One vector is turned by the same rotation once a step. Each row is the vector after some number of steps, and that number follows the row.
The counts run from 0 to 903.
|  -7.2 |  -4.1 |  40.6 |   0.9 | -15.7 |  -1.1 |  19.0 | -13.6 |   2.7 | -19.5 |  21.2 | -39.9 | -33.2 | -13.3 | -20.4 |  -7.9 |  23.3 |  -0.1 | -11.4 |  53.7 |   3.6 |  -8.1 |   3.7 | -12.8 |   6.8 |  54.0 |   7.3 |  -8.0 |  35.4 | -13.2 | -16.5 | -14.7 |   8.3 |  19.1 |   1.5 |  15.5 | -17.7 |  555
|  15.7 | -21.4 |  -1.2 |  12.9 |  -3.0 |   6.3 |  17.9 |   9.7 |  10.7 |   8.3 | -27.5 | -37.9 |  26.9 |  15.3 |   8.3 |  -8.0 |  43.8 |   4.8 |   6.1 | -24.1 |   8.9 |   0.1 |  53.8 | -18.7 |  29.8 |  -1.1 | -15.7 |   1.0 |  -4.9 | -49.8 |  10.7 | -24.0 |  -9.7 |  25.0 |  29.9 | -11.8 | -17.8 |  88
|   8.0 |  -7.4 |  13.5 |   6.2 |  23.7 |   7.7 | -45.9 | -49.1 |  -2.2 |   0.1 |   9.1 | -32.0 | -12.9 |  -3.6 | -33.6 |  14.3 |  -7.2 | -27.4 |  -0.2 | -28.5 | -24.3 | -26.8 | -19.4 | -31.9 |  30.2 |  -6.2 |  -2.9 | -14.5 |  -5.7 |  23.4 | -25.3 | -14.5 |  16.4 | -19.8 | -12.4 |  -8.5 |   2.0 |  158
|  33.5 |  -7.5 |  -0.1 | -26.3 |  -4.8 | -29.5 |  13.3 |  -2.1 |  20.6 |   3.0 | -22.9 |  25.3 |  15.5 |  17.3 |  43.5 |  -5.9 |  42.3 | -33.6 |  17.0 | -17.5 |  27.5 | -14.1 | -16.2 | -48.9 |  14.4 |  18.4 |  -8.1 | -29.9 | -25.7 | -13.5 |   6.9 | -20.3 |   6.2 |  26.3 |   5.5 |  -8.1 | -29.0 |  132
|   6.5 |  -6.1 |   5.0 | -48.0 |   8.2 | -13.4 |  -0.3 | -25.2 | -26.3 |  11.8 |   9.7 | -16.2 | -56.2 |  25.3 | -42.7 |   9.7 | -38.9 |   7.5 | -26.3 |   6.3 |  -5.7 |   4.7 | -31.2 | -13.9 | -40.8 |  -8.9 |   9.3 |  -4.1 |   9.9 |  47.6 |  18.7 |  -7.2 | -10.1 | -16.9 |  14.0 |  -2.8 |   5.5 |  586
| -42.8 | -18.4 |   4.5 |  -4.3 | -32.6 | -10.1 | -10.6 |   5.9 |  -4.7 |  11.4 |  19.7 | -31.7 | -13.3 |  26.1 | -22.7 | -11.8 |  19.0 | -19.9 | -28.0 | -15.1 | -28.8 | -37.3 | -15.7 | -23.4 |   5.9 |   7.0 |   1.0 |  22.1 |  31.7 |  35.6 | -29.8 |  30.0 |  -3.3 |  -3.3 |  11.1 |  30.9 |  18.8 |  510
| -14.7 | -19.5 |   6.4 |  18.7 |   5.9 |  14.7 | -13.6 |  -8.5 | -14.0 | -10.0 |  -5.5 | -20.2 |  10.0 |   6.1 | -14.4 |  -6.8 |  12.6 |  -1.5 | -54.5 |  15.4 |  -8.1 | -20.7 |   5.5 | -27.9 |   5.1 | -15.6 |  39.8 |   4.0 |  40.2 |  26.5 | -12.8 | -29.2 |  12.4 | -18.5 |  38.9 |  49.7 | -18.7 |  218
|  -9.0 | -36.9 |  -1.5 |  15.4 |  -9.2 |  22.5 |  -7.9 |  -9.6 |  -6.9 |  30.3 |  31.8 |  27.9 |  27.4 |   0.4 |  24.7 |   2.3 |  -6.8 | -11.2 |  11.3 |  -5.6 | -19.6 | -21.1 | -56.8 |  11.3 |  10.5 |  18.2 | -11.9 |  26.1 | -11.7 |  10.0 |  19.8 |   2.3 |   1.2 |  43.1 | -33.0 |   7.1 |  36.8 |  890
|  16.5 | -30.2 |  14.8 |  -1.8 | -30.2 | -26.4 |  25.6 |   6.9 | -25.8 | -38.2 |   3.8 |  13.6 | -27.3 |   0.7 |  16.7 | -17.5 | -36.8 |  -4.0 |  37.2 |   7.7 | -14.6 |   7.4 |  12.9 |  38.5 | -17.1 |  28.5 |   0.3 |   2.2 |   9.4 |  33.3 | -11.3 |  25.6 | -26.7 |   8.9 |  -1.7 |  26.3 |  -4.1 |  454
| -13.0 |  -3.2 |  23.3 | -27.2 | -11.6 |   3.2 | -13.8 |   0.7 |  42.0 | -34.7 |  14.8 | -46.0 | -24.6 |   4.9 |   0.3 | -22.5 |   6.0 |  20.6 |  34.1 |  10.3 |   0.7 |   7.9 |   5.6 |  -1.1 |   9.2 | -10.5 | -10.0 |  -8.6 |  15.9 |  17.9 | -29.6 |  17.2 | -19.9 | -15.1 |  16.7 |   5.0 | -16.3 |  61
| -18.1 | -21.0 | -20.6 |   6.1 |   5.1 |   9.5 |  -1.4 |  -9.8 | -26.0 |  -3.4 |   2.7 |  16.3 |  23.0 | -23.8 |  -4.0 |  -0.3 |  -8.9 | -15.0 |   8.9 |   5.7 |  -2.9 |  -9.4 | -60.9 |  43.1 | -20.4 | -36.1 | -12.1 |   4.3 | -31.5 |  27.6 |  11.8 |   6.6 | -26.9 |  -6.6 | -16.8 |  -8.4 |  15.2 |  790
| -13.6 |  18.2 |  21.7 | -26.3 | -54.3 | -27.3 |  15.8 |   5.6 |   8.6 |   2.7 |   8.7 | -22.0 | -19.5 |   9.1 | -23.5 |  12.7 |  22.6 |   2.6 |   8.8 |  21.6 |  13.4 |  30.5 |  11.9 | -39.7 |   6.8 |  26.6 |   7.9 |  -5.3 |  32.9 |   3.7 | -35.3 |  -3.2 | -10.9 |   7.2 |   8.6 |  22.4 | -11.0 |  292
|  -0.9 | -23.4 |  25.6 |  24.4 |   5.5 | -17.8 | -20.9 |  -1.7 |  -3.1 | -23.2 |  12.1 | -16.9 |   8.6 | -15.9 | -44.8 | -14.7 |  21.8 | -15.1 |   1.3 |  -1.9 | -41.6 | -20.7 |  35.3 | -19.7 |  12.6 | -36.2 |  39.1 |  16.4 |  -2.1 |  47.6 | -22.5 |  20.8 |  11.8 | -24.5 |  -5.7 |  -4.4 |  -3.0 |  608
|  -0.7 |  -2.6 |  14.3 | -24.8 |  -5.7 |  12.9 |  -2.1 |   3.1 | -24.0 |  -0.9 |  19.9 |  18.6 | -10.0 |  -0.1 |  31.0 | -12.3 | -42.7 |  21.5 |   4.7 |  12.3 |  -6.2 | -24.0 | -49.4 |  25.3 | -18.0 | -10.8 |  19.3 |  12.3 |  -1.3 |  52.1 |  27.6 |  19.6 |  -2.9 |   8.5 |   0.3 |   7.1 |  12.2 |  498
|   0.9 |  17.8 |  14.4 | -11.0 |  12.4 |   2.6 |  21.2 |   5.1 |  40.6 |  -5.0 | -12.3 | -22.9 | -23.8 | -14.9 |  33.8 | -13.8 | -18.7 |  30.4 |  15.0 |  56.2 |  46.3 |   2.4 |  -0.7 |  16.8 |  -3.4 |  22.0 |   7.0 | -20.3 |   9.1 |  -0.2 |   0.0 |  -2.4 |   6.1 |  -3.6 |  26.8 |  -9.9 | -28.9 |  655
|   0.2 | -26.0 | -16.5 |  12.8 | -34.8 |  -9.5 |  33.4 |  34.8 |   1.6 |   1.0 |   8.6 |  23.5 |  28.9 | -21.1 |  -3.4 |  -6.0 |  23.5 |   5.1 |  39.0 |  -7.3 | -26.6 |   2.1 |  33.4 |   1.1 |  -3.6 | -26.2 |  14.4 |  40.7 |   0.8 |  15.3 |  19.7 |  30.9 |  17.5 |  31.5 | -17.5 |   4.0 |  22.3 |  178
|   0.9 |  -3.2 |  12.3 |  37.8 | -30.2 |   4.2 | -22.2 |   9.5 |  44.5 |  -0.8 | -11.6 |   1.4 |  12.0 | -22.4 |  -2.5 |  -7.3 |  -1.3 |  34.0 |  17.6 | -18.2 | -13.4 |  -3.4 |  57.7 | -11.9 |  30.6 |  10.7 | -14.6 |  37.3 | -13.9 | -14.4 | -16.4 |   0.3 |   3.2 |  17.6 | -20.9 | -18.6 |  12.9 |  215
|  44.3 | -10.5 |   1.9 | -41.2 | -29.4 |  23.2 | -28.5 | -22.7 |   7.7 |  17.3 |  -6.9 |  17.6 | -16.8 |  27.7 | -22.1 |  -6.2 | -24.8 |   6.4 |  25.3 | -13.8 | -30.6 |  31.1 |  22.1 | -20.6 | -29.8 |  -4.0 |   1.0 | -20.6 |  10.5 |  17.3 |  31.5 |   4.7 |  -9.4 |  21.6 |  14.0 |  16.6 |  17.9 |  486
|   0.1 |  -6.3 |   4.8 |   0.5 |  25.2 | -14.7 |  -2.3 | -18.4 | -11.1 | -10.3 |   3.9 | -28.8 |  -9.6 |   9.3 | -10.2 |  -0.8 | -59.2 |  39.2 |   0.5 |   9.0 | -25.8 |  -3.4 |  11.8 |  30.2 | -15.4 | -20.8 | -12.1 |  23.5 |  24.8 |  43.0 |  -4.9 |  -1.2 |  -0.3 |  -6.8 |  13.1 |  30.8 |  -1.1 |  542
|  20.7 |  -3.0 |  -9.2 | -22.5 | -17.3 |   7.1 | -17.8 |  18.9 |  25.1 | -29.6 | -16.9 |  -7.4 | -34.0 |  -0.7 |  51.1 |   1.6 | -39.2 |  21.7 |  24.8 |  11.1 |  10.0 |  15.8 |  14.7 | -15.4 |   4.4 |   0.5 | -26.5 | -20.2 |  14.7 |  50.5 |  -0.6 |   0.1 | -34.2 |  -4.2 |  13.6 |  12.4 | -21.0 |  161
|  20.4 |  -8.8 |  25.8 |   7.6 |   3.1 |  -6.4 |  14.1 |  -2.0 |  25.5 |  10.0 |  -6.4 | -13.6 |   1.4 | -15.9 |  24.1 | -26.7 |  -5.3 |  54.0 |   7.1 |  15.1 |   3.1 | -13.2 |  68.4 |   4.5 |   8.4 |   7.4 |  -0.1 |  36.2 |   4.0 | -31.2 |  30.2 |  30.9 |  14.0 |  25.1 |  16.3 |   5.7 |   2.6 |  50
|  10.9 |  17.2 |  -2.7 |  -9.5 |  22.4 | -37.1 |  37.1 |  24.5 |   3.7 |  32.6 | -28.3 |  30.8 |   8.2 | -13.5 |  31.3 |  15.0 |  -7.1 |  32.9 | -18.9 |  -3.8 |  30.8 | -17.6 |  19.6 |  14.6 | -23.2 |  -1.1 |  14.9 |  38.5 |  -7.4 | -18.9 |  43.5 |   3.9 |   0.7 |  -4.3 |  -3.0 |  -5.4 | -13.2 |  469
|  59.5 |  -2.1 | -20.3 |   6.9 |  10.6 |  14.9 |   7.7 | -10.1 |   7.9 | -48.2 | -24.9 |  22.6 |  10.7 | -16.9 | -17.2 |  33.7 | -37.1 |   9.4 |  22.5 |  -3.9 |  11.4 |  16.2 |  31.7 |  26.8 |   4.9 |  -0.7 |   1.0 | -11.3 | -18.7 |  10.3 |   8.3 | -24.9 |  13.0 |  -6.5 |   8.4 |  -7.4 | -20.5 |  101
|  10.2 |  14.7 |  -3.3 |  -7.3 | -81.0 |   8.3 |  19.7 |  14.3 |   1.5 | -10.0 |  -9.8 |   1.6 | -11.8 | -25.1 | -10.6 |  26.3 |  -3.2 |  -5.2 |   2.1 |  23.4 |  15.3 |  44.3 |  -1.5 |  -0.6 |   6.0 |   1.1 | -25.1 |  12.6 |  -4.7 |  10.9 |  11.8 |  43.7 | -37.4 |   9.2 |   3.1 |   5.9 |   6.6 |  73
|  13.0 |   8.1 |   2.6 |  -9.5 |  -7.7 | -39.6 |   7.7 | -40.2 |  18.5 |  18.7 | -20.3 |  21.1 | -16.6 |  34.1 |  -6.6 | -22.1 | -16.7 | -21.1 |  -9.0 | -28.9 |  24.5 | -29.1 |  12.4 |  -8.5 |  10.5 |  51.8 |   3.8 | -16.6 | -21.5 | -31.6 | -23.0 | -29.2 |  27.4 |  14.0 | -17.4 |  -2.6 |  -1.8 |  357
| -22.3 | -27.6 |  -1.7 |  20.7 |  19.5 |  26.8 |  27.2 |  -6.4 |  -0.6 |   5.2 |  18.9 | -25.8 |  -6.6 | -48.4 | -54.8 |   7.2 | -11.7 | -16.6 |  18.6 |  26.5 |  -5.5 |   9.8 | -27.9 |   3.6 |  -6.1 |  11.8 |  -5.5 |  -9.7 |  17.5 | -12.4 | -15.3 | -47.9 | -13.1 |  13.5 | -15.2 | -11.6 |   8.2 |  428
|  -2.7 | -20.2 |  -2.3 |  39.2 |  16.9 |  26.8 |  18.7 |  33.6 |   5.9 |  67.8 |  16.7 |  11.4 |  -4.6 | -10.6 | -10.8 |  -2.6 |   8.4 | -26.8 | -23.1 |  -5.0 |  16.7 | -31.8 | -10.9 | -26.9 |  16.5 |  11.0 |  18.6 | -12.0 |  -8.6 | -22.5 |  17.5 |   0.2 |  15.5 |  37.1 |  -0.8 | -17.6 |  29.5 |  208
| -11.9 |  36.9 |  12.7 | -45.7 | -34.6 | -11.6 |   5.0 |   7.0 |   6.9 |  38.9 |  -0.6 |  -2.6 |  -2.6 |  -9.6 |  -4.8 |  17.9 |  24.1 |   2.0 |   4.6 |  25.2 |  25.4 |  31.0 | -37.3 | -29.0 |  -0.2 | -29.6 |  25.7 | -29.1 |  16.5 |  18.7 |  -5.0 |   4.6 |  -3.7 | -16.3 |  20.8 |  22.3 | -20.9 |  623
|   7.1 |  26.0 |   5.5 | -32.9 |  28.4 |  -3.7 |   9.8 |  20.5 |   1.8 |  35.0 |  22.5 |  11.3 |   1.4 | -11.3 |   5.0 |  20.2 |  12.3 |  35.1 |  -7.4 |   8.6 |  40.6 | -10.0 | -25.6 |  -9.0 |  -3.8 |  -1.5 |  30.5 |   5.1 |  -2.9 |  11.4 |  15.0 |  13.9 |  15.3 | -21.2 |   8.5 |  27.4 | -48.9 |  887
| -21.8 |  11.2 |  17.5 |  18.7 | -40.8 |   4.2 |  22.1 |   7.7 | -12.7 |  25.7 |  26.7 | -15.6 |  -4.8 | -17.6 | -14.6 |  -1.5 |  14.7 | -11.4 | -14.1 |  50.8 |  25.4 |   0.3 | -26.3 |  -6.7 |  24.0 |  33.3 |  36.1 | -12.7 |  38.8 |   3.9 | -21.8 | -11.5 |  11.7 |  12.4 |  -4.1 |  25.7 |   4.4 |  885
|  20.8 | -32.9 |  11.2 |   8.3 | -32.6 |  -6.4 |  13.3 |   5.9 | -18.1 | -28.5 |  14.4 |  -1.6 | -30.8 | -23.1 |   2.5 |   5.3 | -11.4 | -19.1 |  37.5 |  11.9 | -31.8 |  -4.0 |  14.4 | -13.6 |  -1.4 |  11.1 |   2.6 |  -7.6 |  14.9 |  35.3 |  12.9 |  27.3 | -16.2 |  23.1 | -23.5 |   5.9 |  35.7 |  553
| -20.9 | -39.5 | -22.9 |  42.2 | -15.5 |  44.4 | -16.7 |  -7.6 |  15.0 |  25.7 |  -1.5 |   2.8 |  10.5 |  11.3 | -12.7 | -14.0 | -13.9 | -14.1 |  -1.1 | -25.0 |  -8.1 |  -0.3 | -10.3 |  23.4 |   7.7 |   8.5 | -32.2 |  -1.3 |   4.5 | -19.6 | -17.7 | -14.7 | -15.1 |  32.6 |   1.5 |  18.7 |  42.8 |  703
|  17.3 |   7.7 |  -3.6 |  13.0 |  -8.4 | -36.0 |   3.5 |  -8.7 |  17.6 |   3.7 | -14.8 |  16.3 |   2.1 |  23.9 | -15.1 |  -1.5 |  -7.6 |   0.0 |  16.4 | -50.2 |  -5.4 | -10.3 |  27.1 |   2.0 |  52.6 |  37.6 | -15.0 |  13.4 | -24.3 | -27.0 | -54.3 | -21.4 |  11.7 |  14.2 | -20.1 |  -1.4 |  -5.1 |  27
|  33.2 |   7.3 |   1.8 |   2.5 | -17.1 |   9.4 |  38.6 |  37.8 |  12.2 |  15.0 | -20.3 | -17.9 | -11.2 | -18.2 |  34.5 |   8.8 | -12.6 |  10.9 |  14.3 |  24.9 |  33.2 |  17.5 |  25.1 |   8.7 |   3.2 |  -0.4 |   2.6 | -22.4 |   2.7 | -11.5 |  42.4 |   6.4 | -22.6 |  27.0 |  30.8 |  -0.3 |  -2.3 |  755
|  -2.7 |  -1.5 |  -9.3 |  13.7 | -22.6 | -20.6 |   6.9 |  13.1 |  34.9 |  27.0 | -23.9 |  39.7 |  35.1 | -15.7 | -11.4 |   5.6 |  29.4 |  17.1 |  19.7 | -27.6 |  -2.5 |   3.4 |  46.4 |   5.0 |  -7.5 |  -2.9 |  -0.1 |  35.7 | -16.6 | -32.5 |  -3.6 |   2.0 |   7.8 |   8.7 | -29.8 |  18.8 | -12.4 |  733
| -40.6 | -13.5 |  26.6 |  -5.8 | -23.5 |  -1.4 |   9.7 | -10.2 | -24.2 |   3.3 |  42.9 | -22.1 |  11.8 |  22.2 | -25.0 | -42.5 |  18.2 |   1.8 | -23.9 |  26.2 |  -2.6 | -28.2 | -23.7 |   8.1 |  -6.4 |   3.9 |  35.0 |  33.4 |  19.0 |  11.2 |   2.7 |   5.3 |  29.8 |  14.9 |  21.2 |  16.7 |   1.3 |  180
|  20.3 | -16.5 |  -5.7 | -19.2 | -10.9 | -26.2 |  12.7 |  15.4 | -21.3 |  16.4 |  -6.0 |   3.5 |  30.3 |  31.3 |   5.9 |  -0.7 |  51.6 |  -4.6 |  -0.3 | -14.7 |  -2.6 |   2.7 |  28.3 | -34.3 | -22.8 | -24.3 |  27.9 |  20.2 |  18.7 |   8.4 |  27.0 |  12.4 |   1.4 |  13.5 |  30.6 |  41.7 | -20.5 |  899
|  10.6 | -16.2 |  -3.8 | -17.1 |   6.9 |  -8.2 |  -0.7 | -10.4 |   3.0 | -16.8 | -15.3 | -42.2 |   8.7 |   4.8 | -18.9 |  -9.2 |  51.7 |  14.9 |  22.0 | -15.9 |  -9.8 |  18.7 |  17.1 |  -0.2 |  12.7 | -40.9 |  -8.6 |  -1.2 | -23.0 | -27.4 |  -8.7 |  -0.5 | -26.2 | -16.7 |  34.8 | -12.5 | -51.4 |  188
|   8.6 | -19.8 | -17.0 | -10.6 | -31.3 | -15.9 |  24.6 |  -1.0 |   1.5 | -31.3 | -37.2 |   8.1 |   6.2 |   2.5 |  40.8 |  31.2 |  -2.4 |  -2.7 |  31.7 |  -4.9 | -11.7 |  13.5 |   8.9 |   1.4 | -10.4 | -12.2 | -32.0 |  -7.6 |   6.7 |  26.8 |   1.4 | -14.5 | -47.6 |  -6.0 |  11.8 |  35.1 | -12.4 |  679
|   7.2 |  -7.2 |   7.1 | -11.1 | -12.0 |  24.3 |  40.3 |   4.6 | -23.0 |   4.5 |  -1.9 | -32.4 |  -1.6 | -21.0 |  -4.2 |  14.1 |  31.4 |  -3.2 | -16.4 |  29.8 |  22.6 |  23.1 | -12.7 |  -6.0 | -17.9 | -43.0 |  -0.9 |  10.9 |   6.9 | -10.4 |  45.4 |   9.0 | -38.0 |   6.1 |  47.3 | -16.4 |  -8.4 |  855
| -16.7 |  -2.6 |  10.5 |  46.3 | -43.2 |   6.9 |  -7.9 |  18.8 |  25.7 |   7.7 |  -7.1 |  -5.4 |  21.1 | -23.9 |  22.7 | -17.4 |  -9.9 |  -1.5 | -10.0 |   2.1 |  21.0 | -31.8 | -20.8 |  10.2 |  49.5 |  15.8 | -20.7 |  -4.3 |  -8.6 |  -1.2 | -24.0 |  25.6 |  -3.1 |  22.0 |  -6.2 |  14.2 |  34.6 |  665
|   6.7 |   8.3 |  20.6 |  -3.2 |  -7.1 |  26.6 | -18.9 | -27.8 |   9.5 |  34.1 |  16.4 | -19.7 |  36.4 |  -0.5 | -14.7 |  -7.4 |  22.1 |   1.2 | -16.7 |  13.3 |  13.2 | -21.5 | -18.6 | -37.2 |  32.0 | -13.4 |  32.6 | -10.5 |  -6.1 | -10.1 |  19.2 |  11.7 |  53.2 |  17.2 |   4.6 |  -5.5 |   2.3 |  825
